(in the rows, 128 means zero)
Named turns come first, each shown by rows before and after it. Which turns, in which order, take the first row of each pair that follows to the second? Write the first one first, as in the answered first pair.
turn X:
[138  82 136 135 150 135 110 111 154 134 179 102 123 140 145 171  80  51
 162] |-> [140  75 137 127 147 139 110 106 154 136 179  95 125 138 141 170  82  49
 160]
[ 94 118 119 136 151 107 123  99 118 137 145 117 140 169 159 146 122 126
 168] |-> [109 122 128 125 148 115 108  87 110 140 136 106 150 164 151 155 129 113
 159]
[123 149 150 137 131 128 126 125 121 126 155 139 136 119 132 130  92 121
 109] |-> [127 148 154 126 129 132 121 123 118 129 153 134 137 112 128 132  93 118
 108]
[103 149 117 105 124  99 187 140 155 129 130 165  82 115 131  88 104 138
 137] |-> [100 178 105 129 134  96 172 139 144 113 125 174  96 136 141 103  98 129
 158]
turn N:
[132 158 139 196 149 120 144  78  98  87 128 163 135 130 127 153  86 115
 148] |-> [133 173 137 180 148 126 129  74  90  86 128 156 145 135 126 158  86  96
 148]
[ 84 187  95  52 101  95 164 120 115 155  99 177 103 149 131 117 155 144
 145] |-> [ 81 178  92  62 107  91 173 120 120 154 104 182  93 147 135 113 154 153
 140]
[102  98 124 102 150 139 137 136 151 157 152 118 122 105 116  97 127 103
 130] |-> [101 101 119 111 155 137 138 138 154 154 155 122 118 110 125 101 128 108
 130]
[121 181 130  99 107 132 126 106 110 134  94 134 141 124 114 117 130 112
 121] |-> [123 170 134 105 108 124 145 111 114 131  86 137 123 108 106 105 134 124
 117]
turn C:
[114 107 128 117 134 115 153 146 148 130 129 134 109 112 125  89 147 155
 126] |-> [105 163 100 129 130 119 119 144 125 113 119 142 137 151 139 108 142 126
 153]
[137 158 128 159 134 130 119 113  95  94 104 131 137 148 127 151 125 134
 125] |-> [144 102 154 156 132 127 150 111 112 108 115 121 107 114 114 135 127 156
  96]
[118 118 111 122 120 149  97 178 175 122 135 105 152 160 154 128 167 157
 134] |-> [132 111 123 134 121 150  87 169 167 118 132  95 159 158 154 142 167 156
 123]
[129 154 177 115 109 150 157  86 125 128  69 170 127 111  99 129 158 131
  89] |-> [118 165 166 105 109 148 162 100 129 129  71 182 126 114 104 118 157 130
 100]
turn S:
[ 98 120 107  49 136 157 131 174 196 158 165 172 123 119 135 114 110  77
 123] |-> [106 179  85  51 128 153 101 186 170 132 112 174 144 150 146 112 148  90
 128]
[122 120 124 154 136 118 159  86 130 147 149 101  79 106 116 114 126 129
 146] |-> [108 147 111 137 129 115 159  88 134 146 138 113  76 111 115  98 129 124
 153]
[130 107 153  75 109 140 148 117 140 164 140 122 113  95 103 120 107 115
 111] |-> [119 154 129  60 102 134 144 117 134 150 115 138 116 110 106 103 123 114
 123]
[124 183 127 132 138 131 147 106 108 124 113 165 114 128 120 111 122 126
 120] |-> [143 173 129 153 134 128 127 104  96 115 105 147 125 135 121 128 134 137
 113]
turn Y:
[136 162 147 140  98 150 192  60  97 102  92 153 129  75 117 115 158 171
  81] |-> [137 164 144 113  89 153 188  66 105 113  91 149 126  74 112 111 163 166
  80]
[142 105 115 152 140 108 149 150 146 132 131 174  90 116 142 119 102 162
 127] |-> [134 117 109 122 130 116 154 156 159 145 127 174  88 113 136 106 108 158
 132]
[ 79 160  86 112 134 143 145 152 169 157 143 163 120 126 145 120 117 100
 156] |-> [ 92 149  91  81 127 158 126 149 171 174 139 141 133 127 145 134 129  98
 152]
Pairs:
(2 to 4 turns a pair)
[115 156  93 185 144 127 126 130  98  93 113 154 114 147 132 142 122 134
 147] |-> [106 182  83 146 133 136 113 125  97  97 107 154 124 148 129 134 122 114
 153]
N Y
[155  76 186 103 116 146 118 108 137 168 135  67 136 101 104 138 141 121
 108] |-> [143 143 142  70  96 144  98 132 128 158  87  75 159 131 116 122 177 128
 124]
C S C X
[ 89 192 119 128 124 123 169 133 140 130 126 176 120 121 126  86 114 111
 143] |-> [165 112 170 109 106 144 122 127 133 148  91  89 133 105 104 115 174 149
  88]
Y S C X
[182 101 171 156 102 141  85 119  99 132  84  57 174 149  90 146 147 169
  99] |-> [132 139 111 236 137 103 102 151 109  98 109 127 153 197 138 136 123 171
 156]
C X X C
[ 89 126 104 151 168  91 194 128 143 116 157 206 110 112 144  97 113 123
 165] |-> [127 148 113 202 171 101 119  95  93  83 144 172 159 147 145 166 110 104
 171]
C S
[134  90 107 163 146 101 145 121 142 145 155 144 115 125 135 112 107 133
 118] |-> [142  79 118 155 141 110 138 115 143 150 157 125 122 122 130 117 110 128
 112]
C N C C
